Each path below is one point turned by a fixed rotation once a step. After each direction that follows a path, write how fast that rotation turns it, in degrees per step (0 if it stays still).
Each turn is a multiple of 5 degrees from 10 to 175, or 0.
Each row of a path follows its step; steps can be skipped.
Path 1:
step 0: [-9,0,-5,-8,3,14,-7,-3,-2,20,1,-9,-4,14,10,12,-3,-4,-18,-4,-4,4,-3,-3,-7,1,6,8,-11,-11,-4,-8,-6,-1,6,6,7,9,-20,3,7,12,5,-4,-7,-6,4,-8,16,-7,14,9,2,3,6,-7,-12,-3,0,5,-12,2,-4,-1]
step 1: [-5,-15,10,0,-3,-9,-6,-13,6,2,-7,-9,-4,-4,4,4,1,3,-4,-6,-7,-1,20,6,3,-13,4,13,-5,10,11,-17,4,-5,15,-1,-2,0,4,15,-7,21,-11,-1,-1,7,12,-6,6,5,-3,-9,-8,6,-5,10,-2,-9,2,-1,-5,3,-6,-2]
step 2: [-15,-1,6,1,-1,8,-4,3,-6,-3,-5,-9,-14,0,0,-5,-7,2,1,-9,-3,-13,2,-12,-15,7,-4,5,-11,-3,-10,16,-11,-8,-5,0,9,-2,7,2,0,11,-5,11,-14,-2,26,-6,-7,-1,7,14,-9,8,-12,1,-8,-2,8,-4,-5,-3,-1,-3]
step 3: [-11,-2,16,0,0,-16,-10,-9,6,8,5,2,-6,8,9,6,10,-6,2,5,-3,5,-11,0,-22,3,12,13,-6,-9,6,2,-13,7,3,3,-6,9,-6,16,2,8,-2,11,5,8,12,9,6,7,1,-9,15,6,-5,-9,8,-1,-5,-1,-1,-7,-2,-1]
step 4: [-13,2,3,0,-5,3,4,-1,1,9,7,-5,-15,2,20,-8,-1,0,-10,-8,-5,3,0,8,-8,9,-12,12,-20,15,3,3,-7,-13,16,7,-1,0,-3,10,7,6,4,-10,-5,-3,-6,-5,14,-9,-7,2,-1,-3,-4,-5,-18,-3,8,2,-1,11,1,0]
step 5: [-2,-1,14,-7,-11,11,-14,0,2,-4,-6,4,-10,0,-9,2,9,-12,2,-13,-3,-10,15,9,-6,-3,10,14,-9,10,2,-9,-1,6,-5,-3,0,-3,-8,16,3,17,-12,-9,5,4,13,-10,6,-4,6,8,-1,6,7,4,5,13,7,7,-3,-11,-7,-3]
step 6: [-9,-2,8,-11,-4,7,-10,8,2,22,-15,-8,-10,5,10,8,1,5,1,-2,-4,-2,-2,-4,-5,-3,-3,-4,-5,11,1,10,-5,3,7,-13,13,6,-1,-2,-4,1,-6,1,-16,-2,16,7,1,1,6,-4,8,16,-8,-7,-9,-16,9,-3,-2,-4,-17,5]
step 7: [1,-8,11,1,2,-14,-7,2,-2,-7,15,-3,-17,4,15,15,4,-8,3,2,-9,21,3,-3,-5,5,2,15,-14,-2,10,-2,-2,-6,3,1,5,-13,-1,2,1,8,-9,9,7,4,18,-6,-4,3,1,-2,-6,1,1,-10,-5,4,-4,-5,-3,4,-9,-17]
step 8: [-10,3,11,3,-10,4,0,7,2,2,-10,8,-1,2,10,-11,9,-7,-23,-5,1,-5,6,8,-4,11,5,8,-5,-12,-1,-1,-10,-5,5,5,-6,-1,3,5,11,14,2,6,-14,-2,10,-4,16,-9,6,-1,-2,13,1,-6,-19,2,-2,-17,2,5,0,9]
step 9: [-22,0,7,-13,3,5,1,-6,0,3,-8,-1,-10,9,12,7,-5,-10,-4,-9,1,-5,16,-3,-5,-1,9,6,-9,14,6,-11,-4,9,9,-8,-1,11,-15,17,-7,-2,1,11,-3,22,10,-9,1,-2,3,2,1,-10,1,1,9,4,1,-3,-6,0,-3,-5]
Directions:
[-1,3,1,-3,-2,-1,4,-3,3,0,0,-1,-2,0,-1,2,3,1,1,-2,-1,-2,3,3,3,1,-3,1,-1,-1,1,0,1,-3,3,1,2,4,1,-5,0,-4,-1,2,0,3,0,2,3,3,0,-2,2,1,-1,0,1,-1,2,-1,-1,0,2,-3]
140
[1,0,1,-2,0,-1,1,2,0,-4,1,1,-1,-1,-3,-4,-3,-1,0,-3,2,-1,1,2,4,3,-1,1,3,-2,0,0,-6,1,0,1,-1,-2,3,0,0,2,-4,-2,-1,0,2,-1,0,0,-1,5,1,3,1,1,-2,1,0,0,1,0,1,-1]
120
Path 2:
step 0: [11,24,9,0,0,-9,-16,8,-17,8,2,6,0,-6,5,-4,2,-7,7,-4,1,-5,2,-1,21,-14,-19,1,0,-6,-7,-10,-6,-6,0,8,4,11,-2,-6,2,-19,-8,-1,-7,0,-2,9,-3,-5,12,-13,2,-7,-1,6,4,7,-3,-12,7,6,12,-6]
step 1: [4,-3,-11,6,-6,-17,12,-3,-7,13,5,3,11,-8,-4,12,9,-10,2,-3,10,-3,11,1,14,5,-4,-10,-11,-10,1,-5,9,5,0,7,-10,3,-16,-10,-7,-11,11,11,4,7,0,8,3,8,5,15,12,-12,-2,-5,-3,-5,-17,-9,-2,-5,7,-15]
step 2: [0,-9,8,3,-7,10,-5,-3,3,11,3,-1,9,4,20,7,-5,-11,5,-6,21,15,-12,9,1,10,8,4,-7,-10,6,0,8,-11,4,8,-16,17,5,-3,-7,-4,9,-3,11,-5,-4,10,1,8,5,-11,5,-10,10,16,2,12,-7,-3,5,-4,11,3]
step 3: [-2,9,-7,6,8,-7,-9,-3,1,-1,-16,1,14,4,10,-2,-2,-10,-16,2,-4,8,0,1,1,8,-11,6,-7,1,-9,-7,6,9,-12,15,6,-8,5,-10,-7,-15,9,5,2,-19,15,8,-3,-1,6,-4,10,5,19,13,-3,13,2,-14,-8,4,5,2]
step 4: [13,5,5,-5,14,-3,8,7,-9,-8,-6,5,0,5,-11,4,4,-3,8,1,7,14,-1,-8,10,-3,-3,-4,-19,11,18,11,-10,-4,-4,8,-8,-12,5,-5,-2,-17,1,11,13,0,2,5,-13,1,16,10,2,2,14,-3,-4,3,-10,1,6,-7,15,7]
step 5: [2,11,10,-9,-1,-3,6,13,-2,20,-3,0,3,0,-3,-2,-5,-20,2,-11,3,16,-6,-16,12,4,-4,7,0,-7,-9,0,-4,0,10,5,4,-4,-4,-1,1,-13,3,-5,7,8,-10,7,-15,-1,9,-20,0,-16,-1,-12,-11,10,-1,-5,3,14,5,-9]
step 6: [23,7,-11,-4,-2,-14,12,-4,-1,7,-6,14,6,-8,13,-4,3,-11,7,5,8,-4,-6,-1,-3,6,4,4,-10,-2,-5,-10,7,0,-2,0,7,1,-7,10,-1,-19,1,14,-3,-5,-4,-6,5,4,-11,-6,8,-8,8,-3,4,-1,-9,-20,8,-7,14,-19]
step 7: [9,0,0,-10,0,-1,0,5,-3,3,3,12,17,-11,3,14,10,-7,1,1,2,15,0,5,3,-8,8,-8,0,-13,10,4,-9,-15,4,9,-13,17,-1,-13,1,-8,15,1,4,-17,-8,-5,9,2,-3,-1,4,9,4,11,-8,11,-18,-12,0,12,7,5]
step 8: [1,8,4,10,5,-13,5,4,-7,3,-6,0,7,-8,6,-10,-12,1,-25,0,1,0,-14,-10,13,23,-6,1,2,-7,-2,3,-6,6,-1,10,-9,13,-2,-10,-3,-6,3,0,14,-11,-6,-1,3,-3,18,5,11,-8,9,3,12,13,-4,-9,-3,1,4,7]
step 9: [-1,6,-4,8,15,-2,2,7,4,4,-5,3,9,6,7,-3,-10,-2,6,-8,7,12,5,-5,8,-11,-2,2,-3,14,3,-6,-3,-11,1,2,-11,-13,6,-3,-3,-10,-3,-1,-2,2,-11,6,-4,11,-2,25,13,-13,25,-2,2,16,-1,-13,-5,-8,16,-6]
Directions:
[-2,-3,3,0,0,1,-5,-1,-2,-2,5,-1,2,4,1,1,0,0,1,-2,1,-5,3,0,3,1,-2,-1,0,-1,-1,-1,2,2,-1,0,-1,0,2,-1,-5,0,-1,1,0,3,3,4,-1,2,1,1,0,0,-2,4,-2,1,0,-1,-2,-3,3,-1]
35
[-1,1,0,-2,-1,0,-1,1,-2,3,0,-3,5,-4,0,-1,-1,4,-2,2,-1,-3,2,6,1,3,1,0,0,1,0,-1,-1,-5,-1,-3,-3,3,-3,2,1,1,3,-2,2,-1,2,3,-1,0,-2,0,2,-1,2,1,1,-1,-1,1,-1,0,0,-1]
60
[-2,-1,1,-1,-1,-1,2,-3,3,0,1,0,-2,1,1,0,1,2,2,0,4,3,-1,2,-4,4,2,2,0,-2,-1,-2,0,0,0,-2,1,0,0,1,0,0,1,1,-4,-2,3,-1,2,2,-4,-2,4,1,1,3,-5,1,1,1,1,1,3,-2]
90
[-1,-1,4,2,2,-2,-1,1,0,1,-3,0,-2,2,-1,-1,1,2,4,1,-1,-1,1,-1,-2,0,-4,-1,-1,4,0,2,-3,0,-1,-4,2,-2,-3,1,4,-1,-1,-1,-1,0,-3,4,0,-1,1,-2,2,-4,-2,0,-4,1,0,-1,-2,0,2,1]
70
[0,1,-1,0,3,1,-1,0,2,2,-1,5,0,-1,0,2,1,0,-2,3,2,-3,3,-1,-2,0,-3,1,-4,-2,-2,0,1,0,0,-1,-2,-1,-1,-4,1,0,-4,2,1,0,3,-3,-1,0,-2,1,5,1,1,-5,2,0,4,0,-2,-3,1,-3]
135
Path 3:
step 0: [8,8,11,-8,-6,-1,-1,3,-1,-7,-4,0,-11,14,-3,-2,0,7,0,10,3,-4,-4,-7,3,3,13,-3,-5,-10,13,-12,-5,0,4,0,-11,0,1,-2,-3,6,-13,-1,-6,-7,11,-2,-6,14,6,6,20,7,-14,-7,2,3,7,-12,10,6,12,-14]
step 1: [-3,-18,-3,-6,0,6,8,7,-2,15,-5,1,6,7,-4,3,-8,-14,-6,-2,-7,-4,9,-5,-13,3,8,-1,-1,-1,1,-10,-1,-9,8,3,-2,10,1,0,-1,10,-3,14,-9,-12,11,-18,-9,2,-3,1,14,-13,10,-8,-3,-8,8,4,-5,-6,-9,5]
step 2: [4,10,-10,0,-13,14,11,-6,-5,15,1,4,-2,0,6,-1,-7,-4,8,-2,-3,2,9,-9,-4,5,5,18,12,-7,2,0,6,-5,2,-10,-10,3,0,6,13,0,4,3,14,-16,-13,-3,-7,-1,9,-1,-5,10,-4,9,5,-1,10,-15,4,3,1,9]
step 3: [-2,8,1,-17,6,4,20,4,-9,-6,-2,-15,-9,0,-10,7,-5,2,-6,10,1,-12,4,1,13,4,12,3,-9,-1,-5,-11,-5,-6,3,7,-6,14,6,6,3,8,-3,-2,-1,-2,6,6,7,4,-2,-9,6,5,-17,11,-1,15,-1,-9,4,-2,3,-7]
step 4: [1,-13,3,7,2,3,4,-4,4,14,-17,10,-5,-2,0,2,11,-4,4,-9,10,-4,15,-11,-1,6,-1,5,-17,-2,6,2,-1,-4,0,0,-3,10,8,2,-2,16,-7,-3,13,0,14,-16,0,2,-7,-8,18,-7,2,0,-1,-1,9,1,-7,-6,5,-7]
step 5: [8,8,2,-1,-12,17,2,1,-10,2,-11,-2,-2,-1,9,-6,-3,-3,4,0,-13,-8,10,-13,-8,-4,1,7,9,-11,-1,-11,-6,10,-5,-13,5,-5,-1,-3,2,-11,-3,-5,0,-24,9,2,-3,22,6,-2,5,-2,7,7,1,3,7,-4,-5,2,6,1]
step 6: [-4,1,1,-6,-7,14,6,12,0,7,-5,-5,-8,13,6,-7,-17,4,-16,7,12,-7,8,-6,10,-3,17,4,1,-11,-2,-8,-4,-6,3,9,-4,9,-2,10,0,-1,14,6,-1,6,5,-8,-6,2,-8,-6,-5,-3,-5,-3,-3,17,2,2,12,9,-11,0]
step 7: [0,-9,-7,-5,2,-2,8,-17,-2,12,-2,-3,6,21,-5,-11,2,-7,-6,-9,-1,6,19,-8,1,-1,12,6,-11,-1,7,15,-7,-1,0,-6,1,4,5,8,9,10,4,2,6,0,4,2,-1,3,0,-9,8,5,-8,5,-5,-15,4,-10,3,-10,7,-11]
step 8: [2,-8,12,0,1,0,6,-5,4,7,5,-3,-16,-8,-4,-5,-5,-9,5,-7,1,-23,6,0,-6,4,2,11,9,-13,-6,-6,-11,4,-2,1,2,-4,-1,4,-7,5,-1,6,-6,-14,0,-2,13,20,-1,6,5,6,-1,17,14,1,5,-12,-7,-3,4,-4]
step 9: [8,-7,-10,-7,-4,4,-1,-4,4,2,-5,-9,-16,2,6,9,-5,7,-7,4,12,-1,-14,-10,-11,2,14,7,4,-3,4,-9,1,-2,-7,5,-12,2,5,18,-3,-5,-5,3,13,0,11,-15,-11,16,-1,-10,4,-10,-2,-2,-8,6,-1,2,3,7,2,-4]
Directions:
[3,2,0,-2,1,1,2,-1,2,-3,-3,1,-3,-3,4,-2,2,1,-3,-1,0,1,0,5,-1,-1,1,-1,4,-2,-1,-2,-2,2,2,-2,4,1,-3,1,-1,0,3,0,3,-2,-2,-1,0,-3,3,3,3,2,-2,0,2,1,0,0,-1,-3,1,0]
125
[0,1,0,-4,1,2,-4,2,2,0,2,-1,0,0,-3,0,-3,-1,-2,2,1,1,-2,2,2,0,-3,-3,-2,0,-1,0,-1,3,1,-4,-2,0,3,0,-1,1,2,5,1,-1,0,0,0,1,0,0,3,-3,0,1,5,5,-1,0,-2,2,-2,0]
135
